50 stands for zero in the data rows.
Some points, one per row:
[28 49 49 50 50 50 50 28 50 28 27 28]
[6 28 49 28 29 28 28 28 6 6 6 6]
[28 49 27 50 50 50 28 50 50 28 49 50]
[50 49 27 50 29 72 50 28 50 50 49 72]
[50 28 49 50 29 50 28 50 50 50 49 50]
[50 71 49 50 50 50 72 50 72 50 71 50]
[28 49 49 28 29 50 72 28 50 50 49 72]
[28 49 27 50 29 50 50 50 50 28 49 50]
[72 71 49 72 72 72 72 71 94 72 71 72]
[50 49 49 72 50 50 50 71 50 72 49 50]
[72 49 49 50 72 72 72 71 50 72 49 72]
[50 71 49 72 72 50 50 71 50 50 71 72]
[72 71 49 72 72 72 50 71 72 72 71 72]
[50 28 27 50 50 50 50 50 28 50 27 28]
[28 6 27 50 50 50 28 50 28 28 27 50]
[28 49 27 50 50 50 50 50 28 50 49 50]
[50 49 27 72 72 50 50 71 50 50 49 50]
[28 49 27 50 72 50 28 71 28 28 49 50]
[50 49 27 50 72 50 50 71 50 50 49 50]
[50 49 27 28 50 50 28 71 28 50 49 28]
[72 49 49 94 72 72 72 71 50 72 49 94]
[50 28 27 50 50 72 50 50 28 50 49 50]
[50 49 27 50 50 50 28 71 28 28 27 50]
[6 49 49 50 29 50 50 28 50 28 27 28]
[6 49 49 28 29 28 50 28 28 6 6 28]
[28 71 71 50 50 50 72 50 50 50 49 28]
[50 71 49 72 72 72 72 71 72 50 49 72]
[72 71 49 72 50 72 50 50 72 72 71 94]
10 more points follow, each with its number after it:
[28 28 27 28 7 50 28 28 28 28 27 28] 0
[72 49 71 72 50 72 50 50 50 50 71 50] 1
[28 49 49 28 29 50 72 28 50 50 49 50] 2
[6 49 49 6 7 50 50 28 50 28 49 50] 3
[50 49 49 28 29 50 72 28 72 50 71 50] 4
[72 49 49 50 50 50 50 50 50 50 49 50] 5
[50 49 49 50 72 72 72 50 50 50 71 50] 6
[28 49 27 28 50 50 28 50 28 50 49 50] 7
[28 71 27 50 50 50 28 71 28 50 49 50] 8
[50 71 27 50 72 50 50 71 50 50 71 72] 9
Which of these numbered points is nearest to each point below, looking only along the 3 directions in which the first points spread most? Its number follows each.
[6 28 27 28 29 28 7 28 6 6 6 6] > 0
[50 49 49 50 50 50 50 28 72 72 49 50] > 4
[50 49 27 50 29 50 50 28 50 50 49 72] > 4
[72 49 49 50 50 72 72 50 72 50 71 72] > 1
[28 49 49 50 29 50 72 28 50 28 27 72] > 2
[50 28 49 50 29 50 28 50 50 28 49 28] > 7
[6 49 49 50 29 28 50 28 28 28 27 6] > 3
[50 49 71 50 72 28 50 50 72 72 49 50] > 6
[50 49 49 72 50 72 50 50 50 28 49 50] > 5
[50 49 71 28 50 28 50 28 50 50 27 50] > 2
[6 28 27 6 29 28 7 28 6 6 6 6] > 0
[28 49 49 28 29 28 50 28 50 50 49 50] > 2
[28 28 27 28 29 50 28 28 28 28 27 28] > 0
[72 49 49 72 50 72 50 50 50 72 71 50] > 1
[50 49 71 72 29 72 28 71 50 50 49 50] > 5
[28 49 49 50 29 50 50 28 28 28 27 6] > 3
[50 71 27 50 50 50 28 71 28 50 49 50] > 8
[50 28 71 50 50 50 28 50 72 50 49 50] > 5
[28 28 27 28 29 50 50 6 50 28 27 28] > 3
[28 6 49 28 29 50 50 28 28 28 27 50] > 0
[28 28 49 6 50 28 28 28 28 28 6 28] > 0
[50 28 27 28 7 50 28 28 28 28 27 50] > 0
[50 28 27 50 29 50 28 50 28 50 49 50] > 7
[50 28 49 50 29 72 7 50 28 28 27 28] > 7
[72 93 27 72 72 50 28 71 50 50 71 50] > 9
[72 49 49 72 50 72 50 50 72 72 71 72] > 1
[50 28 49 50 29 50 28 50 28 28 27 28] > 7
[28 71 27 28 50 28 50 71 28 50 49 50] > 8
[50 49 49 28 50 50 50 50 50 50 49 50] > 5
[28 28 27 50 29 50 28 28 28 28 27 28] > 0
[50 49 71 28 50 28 50 28 50 50 49 28] > 2
[50 28 49 72 29 50 28 50 50 28 49 28] > 7
[50 71 27 50 72 50 28 71 28 50 49 50] > 8
[50 49 27 50 50 50 50 71 28 50 49 50] > 8
[50 93 27 50 94 50 50 93 50 72 71 50] > 9
[50 93 27 72 94 50 50 93 50 72 71 72] > 9
[50 71 27 72 72 50 50 71 50 50 71 50] > 9
[72 49 71 28 50 6 50 50 50 28 49 28] > 8
